In the rows, zero is written as 128.
Where one turn sends some rows of the set: a few examples, then the rows asked
k_711: [121 133 141  96 133 137 138 129  99 138  97 142 148 141 116 120 113 127
 116 137 150 150 135 128  98 129 123 160]
k_628: [138 131 153  91 136 119 138 140 116 133  93 155 166 137 115 114 119 142
 120 118 157 149 143 121 116 131 123 149]
k_499: [130 133 112 119 138 176 109 152 102 115 116 153 132 100 113 101 105 128
 139 124 120 135 112 116 172 133 127 108]
k_284: [143 141 126 113 127 182 131 145  94 122 114 165 134 100 115 111  89 133
 143 102 145 155 100 122 149 150 122 106]
k_625: [121  95 120 114 147 152 119 142 117 135 119 145 122 134  89 122 100 127
  93 134 154 146 124 145 141 160 135 120]
k_410: [131 131 142 123 147 136 113 147 132 131 109 152 142 113  98 105 107 135
  99 142 160 170 123 166 156 130 129 135]
k_959: [129 138 112 121 140 179 111 153 100 116 109 150 137 100 117 105 107 125
 144 128 123 140 106 117 163 127 138 112]
k_516: [112 135 117 118 131 144  99 152  93  97 130 149 149 127 132 120 117 112
 150 106 145 160 122 130 115 160  94 146]
k_276: [136 123 109 111 111 134 115 140  78 110 145 135 120 135 122 121 104 127
 134  97 139 153 121 152 134 152 113 129]
k_208: [115 117 136 138 103 147 123 145 110 154 102 162 142 140 122 108  97 117
 130 133 137 155 140 134 113 162 135 133]
k_778: [127 136 117 111 143 183 109 150 106 111 115 155 132 106 111 100 102 130
 141 119 124 135 113 113 171 133 131 111]
k_669: [135 114 123  97 149 133  95 141 129 134 125 158 119 155 113 114 103 110
 118 118 128 165 126 107 125 139  99 113]
k_960: [138 122 138 119 125 134 161 135  80 113 108 151 137 127 113 114 107 147
 114 141 153 150 130 141 132 119 107 150]
k_111: [117 127 134 124 136 135 109 129 106 140 152 169 132 125 140  92 122 137
 143 113 122 147 135 138 143 162 102 121]
k_899: [126 132 153 153 116 135 139 155 122 127 110 184 151 125 120 120  93 143
 146 128 148 136 133 140 139 133 132 141]
k_994: [145 109 120 108 159 129  91 149 127 125 113 158 132 138 136 116 102 142
 137 144 126 181 129 127 143 113 113 123]
k_627: [116 125 115  99 140 174 113 153  96 140 119 170 131  98 110 113 103 120
 147  95 130 139 119 128 149 136 113  98]
k_982: [123 143 108 142 120 131 113 141 141 140  96 172 153 117 117 111 114 125
 134 125 134 160 128 147 118 125 131 138]
k_957: [134 127 132 132 132 129 114 121 113 125 151 177 135 114 149 110 114 151
 135 110 126 144 124 135 149 162 114 118]
k_482: [140 100 124 101 141 126 108 148 122 138 119 165 118 156 124 124  85 128
 126 128 140 157 141 112 137 141  95 106]
k_484: [145 126 141 102 137 122 135 135 119 119  87 148 168 136 118 111 123 140
 111 127 150 152 140 114 121 139 132 152]
k_295: [106 123 157 113 142 158 116 154 123 145 127 170 146 124  97 128  95 151
 104 131 175 157 125 146 136 141 128 135]
k_181: [117 130 117 100 136 169 118 155  94 143 112 161 129 105 109 113 103 108
 149 101 134 134 119 129 147 133 119  96]
k_981: [125 121 101 115 133 130 139 129 101 116 104 158 143 117 116 137 123 145
 105 137 143 140 127 130 121 103 121 144]
k_540: [114 117 148 111 153 159 123 154 121 133 137 164 135 125  92 133  93 162
 116 128 169 143 113 148 143 132 132 133]
k_207: [144 138 128 108 125 179 119 145  96 126 119 161 133  95 119 105  87 138
 140 104 136 158 101 125 157 148 121 104]
k_293: [115 136 103 109 129 140  98 149  90 110 150 139 132 129 121 122 121 137
 149 104 132 153 120 152 131 122 115 142]
k_745: [144 114 136 115 155 146 116 153 126 113 125 183 134 146 123 126  87 164
 138 127 149 174 126 108 136 135  94 129]
k_717: [111 105 123 121 143 143 111 143 129 138 110 159 136 124  94 127 108 122
  83 136 157 146 136 143 142 154 134 122]
k_528: [122 128 149 117 141 133  91 158 130 112 106 168 175 101 148 132 109 125
 128 129 154 150 127 130 131 124 130 136]
k_125: [127 136 124 108 141 127 140 126 116 119  93 155 153 129 114 135 120 134
 112 133 150 136 129 124 108 117 128 158]
k_377: [118 126 119  92 147 174 111 150  98 133 114 165 131 101 111 108 102 117
 147  95 129 142 121 132 155 132 122  99]
k_890: [126 130 108 127 120 147 114 146  89  87 153 147 131 134 120 133 108 151
 137 106 141 136 116 130 141 141 120 141]
k_461: [144 100 162 113 156 150 119 150 109 111 135 176 128 150 122 123  90 139
 134 117 140 170 121 108 134 146 107 128]
k_584: [125 144 141 105 118 128  94 152 133 134 102 146 156 123 131 104 102  98
 115 127 158 154 136 126 124 146 102 121]
k_101: [125 114 156 131 135 147 118 159 115  98 104 170 163 122 128 113 104 113
 120 125 163 151 140 116 130 171 105 136]
k_658: [124 154 115 119 115 122  97 150 111  97 133 142 144 126 134 133 106 115
 140 109 149 128 117 122 136 142  98 133]
k_94: [133 130 121 109 156 142 111 144 133 134 119 143 131 117  91 105 107 140
 108 134 156 169 110 169 148 124 128 131]
k_105: [118 141 119 128 132 137  97 125 123 134 153 167 136 121 144 101 123 150
 134 122 120 141 124 123 144 152 113 123]
k_255: [143 137 127 100 128 181 120 139 100 122 115 160 131 101 117 107  85 133
 136  99 138 154 105 123 159 149 127 101]
k_313: [112 128 122  95 116 147 137 133  86 145 114 146 137 135 114 120 111 142
 110 139 150 154 130 130 102 118 107 145]
k_803: [153 122 139 111 162 124  95 145 135 110 127 165 132 133 128 126 103 137
 132 127 127 164 112 120 149 104 119 125]
k_544: [139 128 150 111 136 124 155 128  98 117  94 148 147 134 117 124 108 132
 118 136 154 137 134 132 120 128 125 158]
k_244: [127 120 145  95 139 123 130 142 116 131  92 150 167 140 118 120 125 138
 116 128 147 138 147 111 118 131 133 150]
k_562: [130 123 138 118 121 127  99 150  84  98 130 142 146 118 155 136 102 118
 149 114 144 149 115 140 135 149 119 138]

k_293 goes to k_276
k_628 goes to k_484
k_111 goes to k_957
Where do these go?
k_982 goes to k_208
k_627 goes to k_207
k_959 goes to k_181
k_516 goes to k_562
k_544 goes to k_125
k_745 goes to k_994
k_528 goes to k_584
k_960 goes to k_981
k_461 goes to k_803
k_717 goes to k_295
k_778 goes to k_377
k_625 goes to k_540

Where one turn sends some rows of the set: a few examples, then the rows asked
k_64: [ 88 160 166 169 112 138 123 115 119 127 134 110 142 112 144 106 127 121
 120 119 126  99 133 122 120 124 154 124]
k_211: [ 93 156 166 164 112 148 117 120 118 125 139 105 145 104 149 115 127 113
 127 118 129 101 129 118 117 127 157 129]
k_252: [103 146 151 158 124  90 119 137 117 107 134 144 130 114 131 119 141  97
 109  98 145  98 133 103 157 118 158 135]
k_677: [115 132 143 104 138 144 131 155 124 134 147 111  89 130 141 134 131 147
 135 129 115 135 121 118 125 135 129 139]
k_616: [119 157 163 141 122 130 106 138 117 108 156  98 120 108 140 112 135 135
 137 126 123 108 115  82 135  78 134 126]
k_552: [115 137 138 109 134 152 136 162 127 131 153 111  97 127 137 131 130 148
 135 126 119 138 121 118 133 143 125 133]
k_457: [114 133 147 107 130 139 132 158 131 129 153 116  94 127 139 141 124 154
 133 120 124 132 123 111 133 141 114 141]
k_159: [ 91 146 145 140 141 129 130 181  98 146 139 130 124 113 131 119 134 120
 118  98 115 118 125 130 147 128 173 141]
k_35: [ 87 161 149 143 133 132 129 180 100 144 137 125 116 114 137 124 138 121
 114  99 112 126 132 133 152 126 170 136]
k_305: [ 94 157 147 143 137 134 131 183 106 145 139 132 128 109 132 125 141 113
 113 101 114 116 126 125 154 131 170 135]
k_857: [107 153 155 163 117  84 122 135 112 104 134 132 123 111 125 111 143 105
 109 100 147 103 129  98 145 113 164 134]
k_797: [126 154 150 143 123 149 151 160 117 115 136 128 112 130 146 109 114  93
 133 111 145 125 129 132 106 128 157 128]
k_210: [ 94 154 143 137 144 131 125 183  96 139 138 132 116 111 138 121 140 121
 117 101 117 117 131 138 157 125 163 131]
k_432: [ 88 152 141 134 134 135 132 187 108 147 140 128 115 116 133 134 135 117
 121 100 121 118 134 128 159 130 163 142]
k_187: [112 131 146 106 130 147 138 157 126 125 144 110  96 129 150 130 133 150
 131 118 116 143 119 115 127 137 120 135]
k_786: [127 183 167 110 147 138 149 162 111 122 142 123 104 126 132  96 129 131
 138 108 132 108 133  96 117 101 126 141]
k_7: [128 152 152 122 122 116 126  95 138 105 135 116 111 116 130 132 138 143
 133 117 157 116 135  88 129 129 129 153]
k_912: [116 149 155 159 122  88 123 127 117 110 134 132 136 109 125 112 141 104
 113  94 151 106 129 107 153 107 164 136]
k_716: [128 153 158 117 126 108 127  92 140 110 137 113 111 124 133 124 143 141
 131 120 148 114 138  97 130 122 121 146]
k_370: [124 157 149 121 122 110 131 100 135 100 131 111 116 126 136 121 143 146
 137 118 151 117 140  89 128 126 126 156]
k_167: [113 128 140  98 131 152 132 154 125 132 146 113  95 121 149 136 136 152
 131 118 120 129 124 112 132 133 124 134]
k_190: [121 146 151 141 123 148 151 162 121 112 137 127 112 135 152 106 114  99
 125 107 141 131 133 134 115 117 168 127]
k_919: [124 173 173 111 149 142 151 164 114 128 140 118 108 134 135  99 135 136
 135 105 128 111 133  90 115 108 131 152]
k_783: [126 156 158 153 120 124 110 137 119 111 151  94 115 121 134 116 140 137
 139 133 124 111 111  82 131  83 133 132]
k_712: [117 155 153 158 125  88 118 129 123 104 139 137 132 108 134 117 145 105
 111  99 148 101 133  97 149 110 167 133]
k_365: [124 157 150 127 125 104 117  99 137  99 138 125 118 125 135 130 135 143
 136 119 149 113 145  95 139 127 121 154]
k_341: [127 157 150 118 131 111 127  99 141 103 146 117 111 123 135 120 138 149
 135 119 151 113 143  93 127 130 122 143]
k_280: [114 157 159 163 130  89 119 132 111 104 131 139 125 107 120 115 139 104
 111  99 153 105 127 107 150 121 161 136]

k_716 goes to k_677
k_252 goes to k_365
k_797 goes to k_211
Where do these go?
k_210 goes to k_280
k_187 goes to k_35
k_190 goes to k_64
k_341 goes to k_552

Where one turn sends some rows of the set: a few examples, then the rows asked
k_596: [146 136 132 125 120 145 101 136 128  76 110 120]
k_572: [179 142 136  91 140 139 117 139  98 116  94 117]
k_33: [130 151 133  98 123 104 119 160 127 114 118 100]
k_864: [157 144 167 136 130 128 124 126 110  88 124 130]
k_904: [175 169 151 100 100 118 120 162 115 112  99 128]
k_278: [160 150 162 125 100 128 129 145  97 122 107 133]
k_371: [165 144 134  95 143 144 111 141 101 127  88 118]
k_487: [159 132 127  91 132 135 104 141 123  86  91 134]
k_54: [179 146 141 132 129 126 121 139 153  97 112 127]
k_142: [151 177 138 108 138 133 100 138 115 107 145 108]
k_592: [163 161 117 107 120  98 131 142 112 126 116 138]
k_60: [167 162 124 108 106 130  86 152 123 106 134 129]
k_87: [140 155 148  95 149 132 117 128  98 127 131 122]
k_515: [146 171 137  90 150 133 128 143 119 133 119 113]
k_700: [160 169 118 101 104 123  98 156 124 103 136 133]
k_815: [154 147 159 134 130 133 122 129 100  91 125 144]
k_96: [157 155 144 120  90 112 125 168 128 109 111 117]
k_189: [130 166 154 124 114 111 124 130 140 111  99 121]
k_429: [131 131 138 124 137 127 113 123 132  88  99 128]
k_620: [145 137 125 131 155 138 115 152 111 127 118 120]
k_243: [132 147 141 101 136 145 142 151 138 112  97 116]

k_700 goes to k_371
k_278 goes to k_142
Where do these go?
k_96 goes to k_515
k_620 goes to k_54
k_60 goes to k_572
k_904 goes to k_87
k_243 goes to k_189

Where one turn sends some rows of the set: a few examples, then the rows asked
k_463: [126 116 144 119 132 138 154 166 128 130 122 114 129 153 103 107 130 131
 132]
k_418: [122 126 122 135 128 153 133  94 138 114 116 137 131 131  99 133 141 123
 126]
k_123: [136 152 135 132  96 119 146 113 130 135 117 134 112 123 115 143 137 144
 151]
k_944: [131 121 142 120 130 138 154 168 125 116 130 116 127 152 112 109 145 137
 129]
k_99: [ 96 130 140 117 150 121 110 148 151 137 106 133 123 124 110 125 136 107
 128]
k_232: [135 112 149 142 128 129 128 132 154 116 148 112 130 113 147 137 104 125
 125]
k_57: [153 125 129 139 129 111 148 123 128 118 121 133 115 113 140 121  96 148
 148]
k_836: [126 110 140 127 132 130 152 164 127 114 116 112 126 153 114 102 124 127
 140]
k_347: [134 139 140 124 151 100 118 162 119 144 130 115 138 122 143 128 125 152
 136]
k_194: [126 142 119 146 141 139 131 105 125 118 102 139 100 144 121 131 124 155
 128]
k_949: [106 127 152 133 137 113 116 106 136 118 107 120 144 146 135 120 112 133
 104]
k_637: [145 135 135 131 116 147 163 113 121 117 122 117 127 124 131 131 132 164
 130]
k_647: [114 116 116 131 122 123 141  99 133 117 132 130 119 140 115  86 123 136
 130]
k_212: [125 137 144 119 149 113 125 170 125 143 131 120 129 115 146 132 125 156
 129]
k_316: [128 132 142 145 114 109  92 104 141 127 121 125 131 111 124 120 122 129
 143]
k_22: [127 125 138 102 126 113 163 109 132 140 136 127 136 137 123 124 106 116
 134]
k_291: [105 137 143 111 143 130 113 143 151 133 106 130 118 129 107 125 149 102
 135]
k_150: [119 120 122 152 111 136 117 118 120 119 146 133 103 114 124 135 147 139
 128]
k_692: [119 139 133 127 122 129 116 107 123 117 122 140 131  98 143 155 138 145
 132]
k_275: [131 143 141 118 160 112 121 162 120 139 122 126 124 113 146 137 136 149
 123]
k_517: [ 96 131 132 118 149 116 115 140 157 140 114 124 118 117 115 114 139 103
 135]

k_637 goes to k_692
k_517 goes to k_836
Where do these go?
k_316 goes to k_647
k_944 goes to k_275
k_212 goes to k_99
k_22 goes to k_232
k_123 goes to k_150

Where one turn sends some rows of the set: a few examples, then the rows asked
k_534: [120 157  97 145 111 104 152 111 110 137 127 132 133 121 134 109]
k_980: [137 156 127 147 119 103 146  96  74 154 144 121 156 119 142 150]
k_466: [117 147 126 153 120 115 158 119  86 125 129 111 129  92 121 103]
k_780: [156 169 119 150 111  99 121 116  55 157 126 114 128 114 137 120]
k_172: [ 99 165 141 162 105  97 129 101  78 153 126  95 133 116 114 119]
k_126: [135 160 126 135 118 129 126  93  98 138 121 144 153 141 145 128]
k_850: [105 182 126 154 110  98 132 109  93 123 121 138 109 138 103 119]
k_117: [138 168 157 174  97 120 114 145  99 154 123 125 130 119 122 137]
k_650: [138 163 134 151 131 132 141 106  75 104 121 149 143 120 113 135]
k_405: [135 139 153 165 121 114 147  87 113 130 130 134 122 142 121 107]
k_84: [160 182 116 148 125 126 115 108  75 128 112 124 117 114 114 118]
k_591: [171 155 136 168 121  90 124  93  83 143 138 139 145 139 105 129]
k_835: [122 156 123 137 107  80  99 117  83 147 116 128 142 133 112 118]
k_597: [129 164 141 134 132  98 116 110  86 134 129 108 108 106  89 128]
k_770: [132 157 148 166 107 117 128 144 122 147 131 122 139 105 106 141]
k_633: [142 176 153 168 102 120 119 140 111 152 127 128 117 122 118 144]
k_270: [133 130 159 167 115 101 149  94  98 142 136 126 129 137 131 106]
k_565: [136 151 159 138 132 122 149 109  63 131 145 126 124 108 137 130]
k_635: [170 151 150 172 128 101 126  94  75 134 137 128 143 124  95 125]
k_332: [132 157 143 165 102 105 129 152 118 146 133 137 137 114 112 140]

k_534 goes to k_780
k_405 goes to k_591
k_980 goes to k_565
Where do these go?
k_835 goes to k_172
k_117 goes to k_770

